In the data rows, the value 500 means zero.
Here is a table of points, one per row:
610 580 796 487 582 275 455 323 677 270 373 406 482 559 484 406 549 567 375 564 603 366 541 441 467 396 563 277 485 328 696 406 369 332 415 522 437 643 726 507 449 447 632 343 537 419 379 271
348 558 415 482 710 430 473 587 433 455 638 553 489 541 349 478 457 345 198 452 563 618 563 324 588 580 394 506 432 534 469 470 437 429 397 323 409 458 309 491 434 323 660 529 683 489 681 615
263 436 563 388 440 404 347 371 298 411 456 447 536 245 478 580 422 450 472 368 604 473 453 618 309 275 246 436 607 546 520 291 359 604 531 555 562 520 518 398 397 606 373 530 547 584 340 848
463 587 340 312 348 641 685 334 450 373 469 486 432 425 321 318 279 401 579 354 323 262 682 411 329 672 474 560 469 421 472 500 366 385 652 446 655 451 453 540 630 398 452 439 271 574 518 425
587 388 363 592 554 380 429 247 580 619 555 265 515 486 535 643 643 566 441 566 547 447 591 486 295 660 591 358 418 453 376 526 397 628 792 448 167 537 449 529 444 432 473 515 457 540 508 588
385 351 619 573 631 662 505 542 537 563 762 587 214 407 455 535 464 553 467 753 401 543 444 502 385 434 354 427 620 151 491 573 578 476 647 529 595 522 646 395 627 425 383 446 573 615 521 563
467 473 380 529 561 399 538 402 456 514 614 521 341 525 493 634 649 455 659 440 649 706 695 602 547 469 597 382 472 688 561 632 476 479 607 431 694 502 640 671 529 553 590 163 529 577 319 571
460 540 497 692 325 569 509 361 649 555 484 647 440 624 192 667 401 670 517 286 554 407 368 537 586 435 398 506 404 612 455 698 523 541 510 671 345 328 634 497 392 508 501 614 517 696 473 374
488 395 466 507 377 549 593 605 611 584 311 452 349 401 490 298 458 632 395 640 623 567 464 568 661 695 467 452 709 689 661 360 362 393 830 541 487 486 430 424 544 482 606 562 660 323 372 464
477 529 541 444 237 422 638 568 347 370 457 501 456 507 520 566 266 303 517 457 556 559 380 320 551 614 486 501 425 281 394 595 835 487 511 543 376 581 599 564 534 701 779 498 692 471 459 525
409 507 442 208 621 677 631 559 491 662 477 460 762 474 300 473 597 555 711 566 722 560 362 696 533 632 717 658 632 321 590 366 309 624 410 589 375 377 625 562 490 486 596 369 571 502 462 591
461 273 458 530 753 658 502 540 571 546 425 603 673 534 488 528 282 545 313 509 571 437 799 578 360 333 684 540 618 661 412 418 589 594 481 365 445 712 573 563 435 643 322 556 622 416 220 391
673 500 690 257 501 724 518 498 470 686 534 465 570 479 370 626 519 481 378 540 561 618 660 524 439 457 452 356 369 666 336 394 504 347 514 525 630 577 361 673 347 722 732 645 421 575 672 407
462 616 691 486 609 608 733 506 373 577 552 450 700 605 557 257 633 418 547 428 430 648 484 559 495 381 360 468 198 559 570 460 677 601 741 308 404 500 499 386 488 422 541 490 558 414 365 474
504 674 363 326 512 542 543 633 528 314 551 547 488 452 557 528 626 683 568 479 362 438 142 635 428 515 530 262 598 623 483 549 579 356 379 399 511 490 348 415 630 570 424 647 545 643 354 525
610 352 616 588 537 489 528 525 435 558 350 501 462 472 421 564 598 399 588 370 406 735 606 479 558 706 612 586 542 289 661 492 341 532 430 595 470 614 236 574 740 500 394 678 551 701 296 512
418 582 575 585 445 554 471 637 309 335 673 491 489 313 556 551 482 764 493 455 546 598 613 461 597 554 723 494 277 626 506 497 483 318 428 506 313 626 672 569 656 450 414 580 379 299 718 534
561 589 553 387 575 462 449 281 755 354 480 498 430 486 413 523 556 594 600 435 335 606 541 450 662 460 425 726 654 469 562 592 609 375 601 295 397 390 493 288 466 826 351 463 518 454 694 557
507 681 571 738 576 360 682 349 596 504 638 668 514 589 434 539 457 388 592 567 667 435 453 565 180 569 549 639 472 528 425 386 448 342 376 506 680 355 364 452 481 516 400 723 685 347 590 620
468 556 510 392 625 296 409 643 614 633 539 514 502 582 553 479 257 486 509 472 338 664 520 563 405 366 687 381 483 595 338 621 234 582 534 712 474 523 476 216 655 565 614 392 405 500 438 359
553 480 439 357 182 392 379 436 569 551 677 709 456 663 667 120 478 609 524 377 657 607 594 594 530 492 508 548 590 428 431 602 430 548 399 521 550 592 503 596 375 449 342 592 522 523 420 639
463 301 396 413 425 443 516 350 606 507 625 324 580 523 597 384 383 536 402 362 695 471 442 589 341 497 497 545 470 637 819 531 793 534 320 555 543 431 433 337 607 478 337 455 540 647 737 315
590 643 403 613 370 570 495 594 531 616 359 508 494 511 560 526 511 481 455 672 510 574 761 459 335 262 483 435 712 518 734 644 626 495 485 632 321 263 566 486 476 456 557 595 352 471 583 608
552 602 547 582 574 531 587 331 459 553 496 346 662 372 753 578 253 558 528 427 315 413 449 660 695 583 432 417 681 449 513 732 367 511 481 408 651 395 508 709 543 391 510 457 624 478 544 570
449 585 435 609 539 580 414 311 361 478 529 342 419 479 552 411 381 702 615 640 445 662 566 504 551 632 500 491 527 284 467 293 632 565 448 520 579 504 347 533 257 616 559 497 422 525 388 392
748 332 640 526 392 479 473 609 529 391 601 536 350 332 555 555 657 525 519 481 275 389 639 697 540 666 510 540 353 539 390 383 594 541 424 555 541 329 653 267 458 446 681 459 568 577 533 564
488 557 473 458 638 521 598 680 618 502 521 522 532 403 630 571 641 576 524 301 491 505 447 351 329 498 361 711 474 517 579 639 475 578 504 597 563 819 565 525 184 383 573 509 537 451 469 319
539 511 570 444 392 424 356 823 572 602 543 299 414 602 335 544 387 514 828 575 395 557 521 287 495 545 334 308 475 542 463 348 495 557 359 356 483 342 512 675 526 353 309 464 505 381 438 425
603 405 577 548 495 402 436 582 355 718 275 644 277 577 643 637 482 645 544 334 450 298 407 477 388 381 516 597 518 409 445 501 536 363 512 354 389 506 381 466 490 529 440 138 532 499 696 424
592 350 294 696 315 543 439 532 634 233 572 673 747 498 496 537 461 648 592 688 442 445 560 405 481 368 298 591 312 454 666 477 317 589 459 473 487 552 331 561 603 643 680 372 585 558 562 402
386 532 646 358 531 363 453 417 742 443 402 579 465 349 461 564 410 587 637 610 498 460 377 448 557 446 661 572 458 508 597 574 732 688 583 460 568 573 322 670 617 284 595 548 303 587 574 807
448 599 454 247 410 523 611 521 369 430 455 525 453 621 506 536 711 664 376 630 270 357 551 319 489 620 593 388 491 471 528 589 485 665 475 733 569 302 420 577 542 579 295 371 650 342 371 670
583 567 438 447 546 707 409 507 514 712 509 259 506 263 616 311 596 326 429 514 686 345 361 263 593 243 574 638 339 457 370 597 336 613 409 320 545 469 508 416 622 649 505 638 566 466 281 519
295 509 627 534 421 551 676 483 648 427 536 566 510 358 642 497 539 197 538 620 712 462 514 598 640 643 416 384 587 593 442 668 420 658 287 487 386 454 358 456 457 656 282 386 320 523 623 356
356 563 603 432 380 559 224 440 333 457 405 470 460 659 587 640 489 429 641 718 431 375 594 478 463 727 468 658 561 672 508 641 393 478 512 431 456 563 661 360 489 334 631 617 562 531 510 381
662 693 443 506 794 328 443 395 318 587 408 605 405 402 535 293 567 614 550 486 585 374 498 479 613 450 222 629 570 618 446 369 603 796 498 628 489 430 644 557 816 541 480 533 551 590 451 413
376 376 459 557 410 519 541 232 318 596 527 503 607 386 261 436 666 502 521 494 314 574 471 426 616 309 558 423 712 560 333 494 577 489 300 491 513 602 348 442 498 292 577 441 502 328 416 447
343 649 546 704 274 494 581 558 788 676 547 365 450 651 621 605 558 510 281 477 250 437 562 545 499 476 521 652 552 477 396 188 508 377 460 475 456 716 655 617 630 547 568 432 413 666 592 563
339 450 420 593 479 402 376 710 419 279 463 355 453 545 318 368 668 326 502 347 534 419 443 728 532 285 589 551 558 434 370 536 581 560 645 518 543 435 458 646 466 494 498 659 575 430 715 344
488 398 410 412 661 577 378 482 538 523 479 388 474 567 582 460 456 340 496 617 467 451 461 792 529 457 386 622 301 554 552 565 583 152 468 753 403 506 350 650 490 468 472 443 435 351 332 540
457 460 533 589 513 428 427 647 478 519 613 603 844 582 578 540 623 548 633 442 626 342 610 353 647 664 406 423 605 317 327 512 690 338 665 583 606 486 455 397 523 505 508 574 329 455 532 591
616 633 619 661 467 534 450 550 390 352 246 386 634 529 430 423 506 526 296 625 708 746 297 479 416 479 520 717 510 559 299 597 556 536 532 467 705 419 475 403 483 386 300 325 450 566 457 500
843 393 627 575 605 691 608 571 369 341 609 334 436 745 427 373 467 354 574 462 458 456 316 302 591 546 523 470 583 675 572 471 451 669 487 608 431 753 530 568 448 544 472 425 422 397 548 718
495 452 472 551 438 495 452 490 446 500 466 716 550 384 692 527 554 328 546 541 293 573 376 216 618 424 663 396 431 533 570 309 434 304 750 659 528 430 704 607 364 503 359 571 599 703 737 424
707 555 235 331 393 370 692 573 349 481 614 581 531 589 459 845 523 229 439 722 631 584 480 577 703 439 531 590 450 435 520 458 508 457 479 370 544 604 497 483 415 390 474 672 317 377 528 314
530 454 356 488 539 702 353 431 680 415 361 780 451 580 624 619 504 399 343 262 576 612 378 538 444 560 518 308 460 389 399 341 486 638 432 468 592 404 568 455 579 365 595 521 335 251 520 470
355 205 450 599 793 392 727 591 419 505 241 443 391 656 613 346 478 692 498 532 500 458 493 473 488 430 524 437 405 487 424 526 400 400 351 350 507 400 668 436 350 538 644 614 347 701 467 589
524 580 438 667 506 382 271 645 467 726 582 579 606 466 297 558 454 378 250 341 425 367 473 641 502 671 577 443 433 442 859 587 516 477 490 423 624 529 532 390 324 604 519 509 418 490 597 481
Along one direction, these points spread out more than along any other. Take the direction at right angles to it along which they spread out most. Go by this last direction. How many in every 100 of the points above lie lower along it than each point below? Round to a whole number. More than half of the points above lie lower than the first one.
587 388 363 592 554 380 429 247 580 619 555 265 515 486 535 643 643 566 441 566 547 447 591 486 295 660 591 358 418 453 376 526 397 628 792 448 167 537 449 529 444 432 473 515 457 540 508 588 : 56
707 555 235 331 393 370 692 573 349 481 614 581 531 589 459 845 523 229 439 722 631 584 480 577 703 439 531 590 450 435 520 458 508 457 479 370 544 604 497 483 415 390 474 672 317 377 528 314 : 0
610 580 796 487 582 275 455 323 677 270 373 406 482 559 484 406 549 567 375 564 603 366 541 441 467 396 563 277 485 328 696 406 369 332 415 522 437 643 726 507 449 447 632 343 537 419 379 271 : 54
662 693 443 506 794 328 443 395 318 587 408 605 405 402 535 293 567 614 550 486 585 374 498 479 613 450 222 629 570 618 446 369 603 796 498 628 489 430 644 557 816 541 480 533 551 590 451 413 : 92
539 511 570 444 392 424 356 823 572 602 543 299 414 602 335 544 387 514 828 575 395 557 521 287 495 545 334 308 475 542 463 348 495 557 359 356 483 342 512 675 526 353 309 464 505 381 438 425 : 75
477 529 541 444 237 422 638 568 347 370 457 501 456 507 520 566 266 303 517 457 556 559 380 320 551 614 486 501 425 281 394 595 835 487 511 543 376 581 599 564 534 701 779 498 692 471 459 525 : 35
355 205 450 599 793 392 727 591 419 505 241 443 391 656 613 346 478 692 498 532 500 458 493 473 488 430 524 437 405 487 424 526 400 400 351 350 507 400 668 436 350 538 644 614 347 701 467 589 : 50
467 473 380 529 561 399 538 402 456 514 614 521 341 525 493 634 649 455 659 440 649 706 695 602 547 469 597 382 472 688 561 632 476 479 607 431 694 502 640 671 529 553 590 163 529 577 319 571 : 46
385 351 619 573 631 662 505 542 537 563 762 587 214 407 455 535 464 553 467 753 401 543 444 502 385 434 354 427 620 151 491 573 578 476 647 529 595 522 646 395 627 425 383 446 573 615 521 563 : 96
592 350 294 696 315 543 439 532 634 233 572 673 747 498 496 537 461 648 592 688 442 445 560 405 481 368 298 591 312 454 666 477 317 589 459 473 487 552 331 561 603 643 680 372 585 558 562 402 : 48
463 587 340 312 348 641 685 334 450 373 469 486 432 425 321 318 279 401 579 354 323 262 682 411 329 672 474 560 469 421 472 500 366 385 652 446 655 451 453 540 630 398 452 439 271 574 518 425 : 81
